In the data rows, zero lies at 4.5, halfway between 4 and 5.
Here are some points, each followed by its number:
[6 2 2 2 6 6 5 5 6 3 4 3 6 5 4 7 7 5 6 3 6 5 5 6 3 3 5 6 3 6 4] 0
[4 4 4 2 7 6 4 3 4 2 3 2 7 7 6 6 3 5 3 5 6 7 7 4 6 6 4 3 7 6 7] 1
[2 5 4 3 7 6 4 4 7 6 5 4 4 4 3 5 5 7 5 4 5 5 5 3 6 7 6 5 3 6 3] 2
[3 4 6 3 6 7 7 6 6 2 6 4 2 4 5 7 4 4 4 3 2 4 5 5 4 2 3 4 4 3 5] 3
[4 6 6 2 5 3 2 2 2 5 2 5 6 5 6 4 5 2 2 6 7 4 7 3 5 5 6 2 7 7 7] 4
[2 2 2 7 7 7 2 3 7 3 2 7 7 7 6 2 7 2 2 2 2 6 5 2 7 7 3 2 7 7 2] 5
[5 2 2 4 4 5 7 6 4 3 5 5 3 6 5 5 2 5 2 3 3 4 4 5 3 4 2 4 3 2 5] 6
[4 4 2 7 5 4 3 3 2 5 4 4 5 5 7 5 6 2 3 2 6 6 7 5 6 4 4 5 4 7 6] 7
[3 6 3 5 7 7 4 3 3 5 5 5 7 6 6 5 6 6 6 7 7 6 5 5 7 7 6 7 5 2 3] 8
[5 6 6 2 7 6 4 4 6 6 6 6 4 5 4 5 7 6 7 4 4 3 3 3 6 6 7 7 6 5 2] 9
[5 2 4 6 5 5 6 3 4 5 3 5 6 4 6 3 3 6 3 4 4 5 6 6 4 6 4 4 6 6 6] 10
[5 2 2 7 6 6 4 4 5 7 6 4 5 6 3 3 4 7 6 5 4 6 3 2 3 7 6 6 7 3 5] 11
[6 5 7 7 2 6 7 7 5 5 3 3 4 3 5 6 5 2 4 6 4 3 6 6 6 4 3 6 3 6 5] 12
[6 4 5 3 3 3 7 6 5 5 4 5 3 3 5 3 2 3 2 5 4 4 5 7 5 4 2 4 2 2 5] 13
[7 7 7 5 4 3 3 6 7 7 7 7 5 2 2 2 2 5 7 6 2 2 3 2 2 5 5 4 2 3 4] 14
[6 6 3 4 5 7 4 4 5 6 5 4 3 5 4 6 7 6 7 6 3 6 4 4 7 6 7 7 2 4 4] 15
[7 7 7 5 2 2 5 6 6 7 7 3 2 2 3 6 6 5 5 5 5 3 3 6 6 6 7 6 5 5 3] 16
[3 7 4 5 2 2 2 3 5 7 5 4 3 3 3 2 5 7 6 3 5 4 3 2 2 7 6 3 5 6 3] 17
[4 7 5 2 2 2 2 2 3 7 7 2 3 2 2 3 4 7 7 5 3 3 2 2 2 7 5 3 3 3 3] 18
[7 4 3 6 3 3 6 6 3 2 2 6 4 3 3 6 5 4 3 3 3 5 4 7 4 5 5 5 4 3 4] 19
[2 6 3 2 6 5 3 4 6 7 6 2 2 5 3 5 7 7 7 6 5 2 3 3 4 7 7 6 2 4 3] 20
[4 5 7 3 6 5 6 3 2 4 4 3 7 6 5 4 3 5 4 3 7 6 6 4 6 4 2 2 7 7 7] 21
[3 3 3 6 3 3 6 4 4 3 4 3 6 5 7 4 2 3 5 3 6 5 7 5 5 5 2 2 6 6 7] 22
[7 7 7 3 2 2 2 4 4 6 7 4 2 2 2 3 5 7 7 4 2 4 2 2 5 5 6 3 3 4 4] 23
[6 5 6 5 3 2 2 5 3 3 3 3 5 6 5 7 6 3 4 5 5 5 5 7 5 2 4 6 3 4 3] 24
[4 4 7 4 6 2 6 5 6 6 2 7 4 2 5 7 7 5 6 7 2 2 4 6 4 6 5 3 5 2 6] 25
[7 5 6 6 3 6 7 7 6 5 7 7 2 3 4 3 3 3 3 7 2 5 3 2 2 2 4 4 6 2 2] 26
[2 4 5 5 2 2 5 4 4 6 5 6 4 4 4 4 5 7 7 4 5 2 4 3 6 7 7 6 3 5 4] 27
[3 6 5 3 2 4 6 5 3 5 4 4 3 5 4 6 2 6 4 5 5 2 5 7 4 6 6 5 4 2 6] 28
[2 2 4 6 3 4 4 5 3 3 3 3 7 3 7 7 4 2 4 5 5 5 7 7 5 3 3 7 5 5 6] 29
[2 3 3 4 4 5 3 2 2 3 2 2 6 6 6 2 3 2 2 6 6 7 7 6 7 4 5 5 7 7 7] 30
Which point above is nearest to each new point? Its number follows each.
[6 4 7 3 6 6 6 6 6 6 7 6 5 2 3 6 7 7 7 7 3 3 4 3 7 6 6 5 6 4 4] -> 9
[7 6 5 4 4 4 5 7 7 5 6 6 3 2 2 6 4 6 4 6 3 3 3 6 4 5 7 7 3 5 2] -> 16
[4 3 5 6 4 2 4 7 5 4 6 6 2 5 3 7 6 3 5 6 6 2 2 7 4 3 4 5 2 2 5] -> 24
[7 6 6 6 4 4 6 7 6 5 6 4 3 5 2 4 4 5 3 5 3 3 3 4 4 6 5 5 4 6 2] -> 16
[4 3 7 6 2 2 6 5 3 3 4 4 2 5 7 7 7 3 5 5 6 6 6 7 6 3 5 7 3 5 6] -> 24
[5 5 4 5 5 4 7 7 6 5 6 6 3 3 4 4 4 2 5 4 4 3 4 5 3 2 3 3 6 3 2] -> 26
[3 3 6 6 4 4 7 7 4 4 2 3 2 5 6 6 6 2 3 6 2 3 5 6 4 3 2 4 5 6 7] -> 12
[2 4 5 4 5 5 2 3 3 3 3 3 5 7 4 2 4 6 4 2 7 7 6 4 3 3 2 2 7 7 7] -> 21
[5 4 6 5 2 5 7 7 7 5 7 6 3 3 2 2 3 5 5 6 3 3 3 3 4 3 4 6 5 4 2] -> 26
[3 4 3 2 4 5 7 7 7 3 3 7 2 4 4 5 5 5 6 7 5 6 4 4 2 2 4 5 4 4 4] -> 3
[5 7 5 3 7 7 3 5 7 7 6 6 5 4 2 2 6 7 7 7 4 4 2 4 5 6 7 6 3 6 2] -> 9
[7 7 7 7 3 2 5 6 7 7 7 7 2 2 2 2 3 3 6 6 4 2 3 2 2 3 4 6 2 5 5] -> 14
[2 5 2 2 5 4 6 5 3 4 3 4 6 5 6 7 7 5 5 5 5 6 4 6 6 4 3 3 2 7 3] -> 0
[6 6 2 4 6 7 2 2 2 4 5 3 6 7 6 5 2 4 2 2 6 6 6 4 6 5 4 3 6 6 6] -> 1
[7 2 7 2 2 7 7 2 2 7 7 7 2 2 3 6 2 2 7 7 7 2 2 2 2 2 2 7 7 3 3] -> 26
[4 4 5 6 3 3 5 5 5 2 6 5 2 2 4 4 2 3 2 2 6 4 5 7 4 3 5 5 3 2 5] -> 13
[6 7 5 6 4 3 2 5 4 7 7 5 4 3 3 4 7 7 7 3 2 2 2 4 4 6 7 5 2 4 4] -> 23
[2 3 2 2 2 2 5 4 3 3 3 6 4 3 7 7 6 2 4 6 3 5 6 7 3 2 5 7 5 2 4] -> 29
[3 6 6 2 3 3 5 5 5 3 5 5 5 4 7 7 6 4 5 6 6 6 5 7 3 2 4 7 2 6 4] -> 24
